One turn or mirror swaps these rows in pairs. Which row does each one swap with?
Z_861: [-2.93 -1.41  1.14  2.25  1.69 -1.83  1.74  0.86 -1.29 -2.27  1.30  1.94
 -0.96  2.24  0.53  0.10 -3.01 -2.42  2.95  2.17  0.55]
Z_866: [-3.32 -1.96  0.80  2.45  1.57 -1.51  2.30  0.93 -0.98 -2.69  0.58  1.71
 -0.85  2.55  0.49 -0.13 -3.03 -2.41  2.36  1.86  0.72]
Z_605: [-1.56 -4.36  1.56  1.67  0.24 -0.95  3.22  1.08  0.37 -2.29 -1.65  1.75
  0.03  2.86 -0.49 -0.13 -1.61 -2.69 -2.24  1.65  1.33]
Z_119: [-2.98  0.00  1.79  2.84  0.81 -1.63 -1.30  0.29 -0.36 -1.74  0.67  4.44
  0.56  0.80 -0.82  2.30 -2.22 -0.78  1.24  0.99 -1.14]
Z_617: [ 0.23 -2.66  2.34  1.26  1.15  0.10  0.24  1.74  0.92 -2.09 -0.01  4.02
  0.44  0.71 -0.06  2.66 -1.06  0.07 -3.37  2.10 -0.77]
Z_944: [ 0.42 -1.20  1.58  0.17  3.10 -1.87 -0.03 -0.38 -1.00 -0.91 -0.96  2.68
 -3.48  3.38 -1.00  1.14 -2.36 -0.21 -0.49  0.84  1.91]
Z_943: [-0.59 -2.39  1.75  1.43  0.73 -0.27 -0.31  1.78  0.80 -2.76  0.20  4.63
  0.70  1.34  0.69  2.62 -1.08  0.40 -2.51  2.85 -1.32]
Z_915: [-0.98 -1.34  0.66  1.44  1.02 -0.84  0.83  0.16 -1.35 -1.90 -0.44 -0.13
  0.57  0.58  1.43  1.47  0.77 -0.75  0.82 -0.18  1.98]
Z_258: [-0.72 -4.10  3.78  0.77  0.48 -1.69  0.75  0.88 -0.50 -3.51 -0.25  4.27
 -1.81  1.03  0.34  1.37 -2.99 -0.72  0.67  3.68 -0.50]
Z_457: [-2.45 -0.48  1.50  2.61  1.04 -0.70 -0.95  0.47 -0.32 -1.71  1.62  3.76
  0.48  0.97 -0.03  3.11 -2.01 -0.21 -0.54  1.68 -2.29]
Z_770: [-2.87 -1.39  0.86  2.00  1.95 -1.53  1.85  0.95 -1.86 -2.27  1.81  1.76
 -1.21  2.37  0.59  0.14 -3.17 -1.78  2.60  2.79  0.42]
Z_182: [-1.24 -0.86 -0.45  2.87 -0.39  2.37  1.84  2.36 -3.80 -0.38  1.02  2.42
 -0.17  1.31 -0.99  2.21 -0.73 -1.43 -0.63  0.52  0.42]
Z_270: [ 1.91 -3.72  2.49  0.43 -0.57  0.37  1.46  1.41 -3.37 -2.09 -0.91  2.44
 -2.57  0.62 -0.17  1.64 -0.27 -0.73 -0.05  1.26  2.39]
Z_710: [-2.64 -0.84 -0.53  3.77 -0.88  0.52  1.39  1.39 -3.20 -1.84 -0.60  0.75
  0.30  0.91 -1.24  0.50  0.03  0.47 -0.29  2.46  1.23]
Z_879: [ 1.04 -2.23  1.34  1.98  0.95  1.46  1.86  2.71 -2.25 -0.44  1.59  4.81
 -2.37  2.50 -2.20  1.80 -2.78 -1.86 -0.89  1.24  0.94]
Z_784: [-1.11 -4.10  2.89  1.33  0.43 -1.76  0.32  0.74 -0.62 -3.51 -0.45  4.41
 -1.76  1.14  0.09  0.78 -2.99 -0.36  0.53  4.32 -0.64]
Z_683: [-0.41 -1.34  0.85  1.34  0.95 -1.49  0.36  0.11 -1.37 -1.64 -0.39 -0.13
  0.07  0.78  1.56  1.80  0.75 -0.69  0.38 -0.59  1.84]
Z_73: [-2.88 -0.15  1.30  3.29  0.73 -1.21 -1.22  0.29 -0.19 -1.30  0.93  3.82
  0.02  0.75 -0.95  2.27 -1.94 -0.26  0.26  1.47 -2.18]
Z_857: [-2.37 -1.75  0.25  3.94 -0.45 -0.13  0.88  0.98 -3.30 -2.68 -1.53  0.81
 -1.10  1.12 -0.90 -0.10 -0.96  1.28 -0.67  3.23  2.04]
Z_906: [ 1.67 -3.53  2.04  0.83 -1.08  0.58  1.19  0.95 -3.13 -2.05 -1.54  2.77
 -2.39  0.68 -0.44  1.61 -0.10 -1.03 -0.01  0.67  2.57]
Z_865: [-2.62 -1.39  2.28  3.08 -0.93 -2.68 -0.44 -0.28 -1.11 -1.81 -1.46  3.75
 -1.63  0.70 -1.96  1.36 -1.57 -1.08  1.51 -0.75 -0.02]
Z_368: [-2.25 -0.74 -0.04  4.35 -0.89  0.39  1.33  1.51 -2.79 -1.70 -1.09  0.99
 -0.28  1.00 -1.40 -0.05 -0.16  0.66 -0.80  2.54  2.02]
Z_348: [ 0.29 -3.43  2.02  0.95  0.79 -0.26  1.23  1.89  0.36 -2.20 -0.86  3.49
  0.71  2.10 -0.23  1.39 -0.81  0.00 -3.90  2.46 -0.20]
Z_772: [-1.12 -2.06  2.09  2.08  1.50 -0.29 -0.31  1.09  0.65 -1.24  0.96  4.32
  0.77  0.96  0.10  3.11 -1.81 -0.08 -1.50  2.45 -2.26]
Z_615: [-3.35 -1.77  0.95  2.34  1.83 -1.13  1.99  1.28 -1.26 -2.12  1.19  1.64
 -1.01  2.34  0.54  0.03 -3.44 -2.47  2.49  2.15  0.49]
Z_475: [-2.70 -0.72  2.46  3.40 -0.36 -2.20 -0.55 -0.38 -1.13 -1.80 -0.94  4.15
 -1.07  0.54 -1.66  1.39 -1.91 -1.16  2.01  0.08 -0.81]
Z_878: [-1.70 -1.50  0.10  4.09 -0.50  0.43  1.20  1.03 -3.84 -2.10 -1.16  1.09
 -0.20  0.86 -0.76  0.13 -0.38  1.09 -0.42  2.79  2.01]
Z_275: [-0.20 -3.99  2.17  1.18  0.51 -0.11  2.75  1.76  0.13 -2.44 -1.82  2.37
  0.80  2.71 -0.45  0.24 -0.81 -0.70 -3.35  1.36  1.06]
Z_893: [-0.50 -0.65  0.28  2.42 -0.36  2.58  1.58  2.59 -3.18 -0.02  1.41  2.93
  0.22  1.94 -1.52  1.85 -1.03 -1.13 -1.00  0.77  1.09]
Z_230: [-0.38 -2.98  2.43  2.84 -1.21 -1.42  0.54  0.59 -2.55 -1.78 -1.80  3.73
 -2.99  0.26 -2.26  1.00  0.14 -1.34  0.71 -0.74  1.85]
Z_773: [-0.20 -4.34  1.66  0.82  0.26 -0.49  2.79  1.63 -0.09 -2.53 -1.15  2.55
  0.09  2.65  0.04 -0.15 -0.91 -1.69 -3.38  1.39  0.84]
Z_34: [ 0.71 -1.84  2.09  1.11  1.55  0.80  0.89  2.06 -1.55 -0.25  0.92  5.14
 -3.28  3.02 -2.25  1.74 -2.78 -2.41 -0.36  1.16  0.37]
Z_394: [ 1.17 -1.18  2.40  0.30  2.11 -1.26  0.24  0.46 -0.88 -1.08 -0.03  4.00
 -3.43  3.78 -1.76  1.08 -2.90 -1.49  0.12  0.98  1.63]
Z_125: [ 0.69 -1.45  0.55  2.58  0.27  2.68  1.90  2.30 -3.14  0.44  1.19  3.27
 -1.17  1.78 -1.26  2.40 -1.54 -1.66 -0.85  1.10  0.72]
Z_376: [-3.14 -0.45  2.05  3.47 -0.17 -2.09 -0.75 -0.12 -0.37 -1.48 -0.43  3.87
 -1.07  0.83 -2.38  1.12 -1.74 -0.52  1.64 -0.14 -0.40]
Z_334: [-1.76 -1.80  0.89  3.42 -0.19 -0.90 -0.13  0.39 -2.38 -3.46 -2.09  2.09
 -1.07  1.36 -1.34 -0.55 -1.50  1.19 -0.72  4.38  1.27]
Z_907: [-2.09 -0.40  1.89  2.09  1.04 -0.54 -0.67  1.19  0.32 -1.24  1.31  4.71
  1.08  1.45 -0.60  2.73 -1.96 -0.09 -1.22  1.80 -1.96]
Z_336: [-1.23 -3.70  1.97  1.50  0.95 -0.86  3.18  1.42  0.28 -2.28 -1.70  1.60
 -0.23  3.27 -0.49 -0.65 -1.17 -1.94 -2.49  1.41  1.65]
Z_601: [-3.35  0.16  1.70  3.02 -0.33 -1.81 -0.75 -0.47 -1.00 -1.69 -0.23  3.47
 -0.76  0.94 -1.85  1.90 -1.65 -0.67  1.98  0.07 -0.91]
Z_923: [ 0.98 -1.50  2.32  1.02  1.41  1.06  1.17  1.45 -1.67 -0.62  0.61  4.90
 -3.10  3.34 -2.29  1.36 -3.31 -1.86 -1.00  0.90  0.82]
Z_485: [ 0.69 -1.06  3.12  0.77  2.71 -1.08  0.34  0.62 -1.41 -1.12  0.22  4.24
 -3.21  3.67 -2.09  0.77 -3.10 -1.27 -0.68  1.20  1.10]
Z_543: [-0.57 -0.94  0.71  1.32  1.27 -1.59 -0.03 -0.10 -1.57 -1.97 -0.59 -0.17
 -0.47  0.89  1.23  1.40  0.62 -0.81  0.60 -0.33  2.14]
Z_101: [ 0.70 -1.23  2.26 -0.21  2.64 -0.86  0.26  0.14 -1.21 -1.52 -0.09  3.92
 -3.71  3.37 -1.09  0.69 -3.27 -0.69 -0.93  0.79  1.00]
Z_81: [-1.58 -0.87 -0.70  3.43 -0.57  1.73  1.58  2.04 -3.76 -1.25  0.25  1.65
  0.83  1.08 -0.96  1.35 -0.30 -0.50 -0.31  1.48  2.11]
Z_201: [-0.37 -4.41  1.80  0.89  0.51 -0.07  2.36  1.76  0.57 -2.73 -1.85  2.11
  0.65  2.64 -0.24  0.06 -0.89 -1.00 -2.70  2.35  1.23]
Z_419: [ 0.31 -3.58  1.71  1.30  0.66  0.53  1.15  1.69  0.73 -2.35 -0.48  3.02
  0.46  1.87  0.22  2.12 -0.56  0.32 -3.66  2.51 -0.07]
Z_439: [-1.36 -0.72 -0.86  3.91 -0.72  2.15  1.39  2.05 -3.33 -0.57  0.30  1.57
  0.14  1.05 -1.39  1.39 -0.58 -0.62 -0.49  0.90  0.87]
Z_176: [-1.12 -2.04  1.79  2.82 -1.45 -1.75  0.03 -0.01 -1.77 -1.82 -2.58  4.16
 -1.65  1.16 -2.74  0.62 -1.18 -1.46  1.41 -0.82  0.73]
Z_433: [-0.68 -1.46  1.08  0.95  0.32 -0.86  0.94  0.17 -1.25 -1.96 -0.56  0.10
  0.38  0.43  1.70  1.72  0.59 -1.42  0.72 -0.79  1.43]
Z_547: [ 1.20 -2.04  0.97  0.82  0.98  0.70  1.42  1.12 -3.89 -1.80  1.44  1.26
 -2.01  1.07  1.55  1.70 -1.12 -0.78  0.85  2.52  1.98]
Z_608: [ 0.34 -1.02  2.31  0.59  3.10 -2.09  0.37 -0.15 -0.34 -1.23 -0.70  2.76
 -3.22  3.79 -1.29  0.62 -2.23 -0.52 -0.58  0.48  1.82]
Z_874: [-1.44 -3.83  2.73  0.70  0.66 -1.27  1.26  1.00 -0.10 -2.77  0.70  3.57
  0.04  0.24  1.68  2.00 -1.93 -2.32  1.69  1.33 -1.29]
Z_700: [-2.05 -2.61  2.08  3.35  0.23 -1.09  0.61  0.55 -1.30 -4.14 -1.69  2.91
 -2.08  0.82 -0.52  0.29 -2.37  1.38 -0.51  4.25  0.94]
Z_585: [ 0.60 -1.70  1.09  1.68  0.28  2.62  0.94  2.39 -3.04 -0.76  1.34  4.20
 -2.05  2.48 -1.87  1.57 -1.87 -2.49 -0.46  0.99  1.25]

Swapped with Z_605: Z_944
Swapped with Z_201: Z_394
Swapped with Z_585: Z_943
Swapped with Z_439: Z_73
Swapped with Z_81: Z_119
Swapped with Z_334: Z_176
Swapped with Z_125: Z_772
Swapped with Z_101: Z_773
Swapped with Z_182: Z_457
Swapped with Z_617: Z_879
Swapped with Z_485: Z_275
Swapped with Z_683: Z_615
Swapped with Z_376: Z_368

